In the rows, 128 means zero.
The rows of D fall into several groups, and each row is roughly a mix of its group's hidden directions.
D:
[[108 122 145 168  87 167 170 120 127 142  70]
 [146 133 123 128 132 100 104  44 145 171 116]
 [150  98 103 164 135 153 172 118 113  61 144]
 [140  86 121 165 146 141 175 117  99  64 133]
 [117 144 116 111 119 125  85  69 154 188 106]
 [ 97 121 148 133 134 150 161 209 131  91 119]
 [111 187 114 113 130 102 145 192 151 122 163]
 [115 159 132 140 173  84 140 156 193 106 118]
 [158  87 161 160 176  80 131 143 112  94 118]
 [154 107 156 127 104 102 169 159 178 147  79]
 [150  85 135 114 166  92  79  83 120 147  99]
 [135 105 141 135 154 109  73  77 162 128  79]
 [180 103 114 135 133  87 174  91  86 130 148]
 [130 137 147 137  97 117 179 209 123 113 135]
 [136  87 146 140 150 108  95  86 165 102  73]
 [137  98 110 132  80 140 205 157 131 105 120]
 [150  71 127 122 103 147 107  72  97 156  98]
 [149  82 114 136 115 115 212 142 133 143 109]
 [144 113 175 129 171  78 115 190 129 130 124]
 [ 92 148  77 162 163 134 123  83 160  93 135]
 [162 124  82 133 128 180 133  65 154 107 131]
 [138 163 128 123  80  79 155 189 122 123 149]
 [123 112 142 146 116 115 200 182  98  99 117]
 [160 126 154 143 158  98 135 207 142 108 149]
 [113 153 136 120 110 151 154 213 123 108 156]
 [126 109 127 155 172 113 206 153 127  99 143]
 [107 154  91 112  74 180 162 108 111 111 151]
 [111 171 109 111 140 121 148 179  98 115 191]
 [157 125 137 136 105  60 156 102  82 165 134]
 [106 145 111 116 129 143 142 200 147  68 142]
 [147 103 150 112 182  78  76 106 130 143 105]
 [130 136 117  92 164 100 109 183 131  89 179]
 [150  89 139 126 142 104  87  79 151 156  76]
 [137  89 125 146  83 184 145  82  95 144 114]
 [154  92 161 170 175  82 128  89 121 120 109]
 [144 109 170 141 171  90 123 199 129 115 125]
 [142 115  84 100  98 122  97  88 106 191 121]
 [159  97 173 106  96 143 149 162  71 149 135]
 [137 123 140 140 124 112 211 179 157 128 121]
 [131 164  96  79  98  90 124 185 127 142 153]
 [109 170 123  99 109 147  90 173 167 176 130]
 [100 126 119 129 144 207  99 122 172 107 107]
 [ 91 101 124 150 142 181 167 136 126  82  86]
 [137 140 103  98 141  68  82 120 167 163 104]
 [109 138 143 121 107 146 168 196  92  88 151]
 [143 147 116 104 139 122  56  81 150 162 150]
 [100 169 100  85  89 162 101 141 153 170 132]
 [138  75 144 153 170 135 113  62 106 132 106]
 [133  99 134 154 152 143 157 195 118  71 136]
 [143 104 169 123 169  82 118 195 124 119 123]
 [107 139 116 162 188 118 184 142 133  93 158]
 [146  85 132 158 177 108  93  86 153 141  91]
 [154  96 163 157 169  72 121  87 112 125 107]
 [153  72 153 140 128 136 111  73 124 159  81]
 [136 130 138 101  69 157  61 108 110 148 115]
 [127 136 118 112 114 113 119  36 123 167 118]
 [ 97 113 156 148 125 161 173 193 129 104 100]
 [109 167 144 123 155 136  43 109 124 113 141]
 [119 159 116 101 114 127  92  86 162 197 121]
 [116 163 122  90 103 147 133 207 139 135 156]
 [157 157 120 122  93  86  98  78 126 180 138]
 [176 150 125 103 120  74 103 133 127 158 184]
 [126 158 158 118 101  90  77 130 135 193 133]
 [107  87 139 143 165 163 175 164 114  83 111]
 [122 127 155 157  83 104 190 163 100 142 101]
 [113 146  87 112  86 160 127  54 124 144 127]
 [131  98 123 142  74 183 178 123  92 121 132]
 [167 149  81 130 105 124 115  55 152 139 140]
 [ 99 166 113 110  87 177 155 178 127 123 157]
 [121 142  98  96 106 149  84 117  65 136 171]
 [161 169 122 118  84 121  87 105 162 176 150]
 [112 126 123 110 109 116  91  51 108 157  92]
 [112 116 103 130 152 204 129 126 163  80 117]
 [132 166 152 117  91  96  81 137 143 189 139]
 [142  81 172 170 154 142 156  94 146 131  86]
 [110 160 127 154 137 128 196 177 160 103 147]
 [160 151 135 119  99  70 105 100 116 186 148]
 [114 166 111  92 105 138  88 113 163 192 123]
 [116 146 140 108 111 136 144 218 114 105 150]
 [119 169 102  95  95 127 141 185 101 127 176]
 [ 91 156  73 161 130 147 154 109 166  85 140]
 [127 158 118  91 111 113  80  96 155 191 118]
 [124 166 115  94 108 117 144 195 103 120 176]
 [143 175 119 114  87 124  74 111 167 168 143]
 [114 136 121 113 100 156 168 187  98  81 155]
 [133 138 129 126 134 106  80  67 154 183 103]
 [119 174 128 135  67 125  94 103 152 175 106]
 [101 130 119 120 113 174 154 203 119  93 145]
 [140  94  92 133 165 164 170 108 122  68 130]
 [121  98 168 159 120 129 194 157  95 136  96]
 [ 87 144 129 114  89 138 100  66 101 158  94]
 [103 138 148 118 109 144 173 190  88  92 150]
 [156 133 124 128 117 112  95  52 126 182 128]
 [107 173 124 128 120 148 164 182 108 103 181]
 [148 163 118 109 107 107  67  90 150 172 150]
 [107 170 119 101 106 155  94 170 169 175 131]
 [128 158  98  79  94 116 118 176  92 133 171]]

Here is one row of each group, with its name. Which group are the others in?
[153  77 138 142 108 117 183 126 164 133  76]  M
[149 112 162 148 171  76  96  95 143 162 103]  W
[119  99 142 115 180 108 151 186 103  89 153]  Q

[109 111 144 128 131 105  88  61 103 150  78]  W
[ 86  95 134 153 146 179 163 132 122  93  81]  Q
[122 160 117 106 104 127 167 196 104 120 173]  M
[ 98 153 119  89  92 129 104  71 121 179 114]  W
[134 105  96 162 137 153 120  45 145 128 108]  W
[151  91  97 167 150 143 128  56 141 110 114]  W
[180 102 110 158 157 121 150 164 144  74 154]  W
[172 141 127  96 139  78  96 136 127 150 188]  Q
[ 88 154 167 133  97 137  84 143 149 179  97]  Q
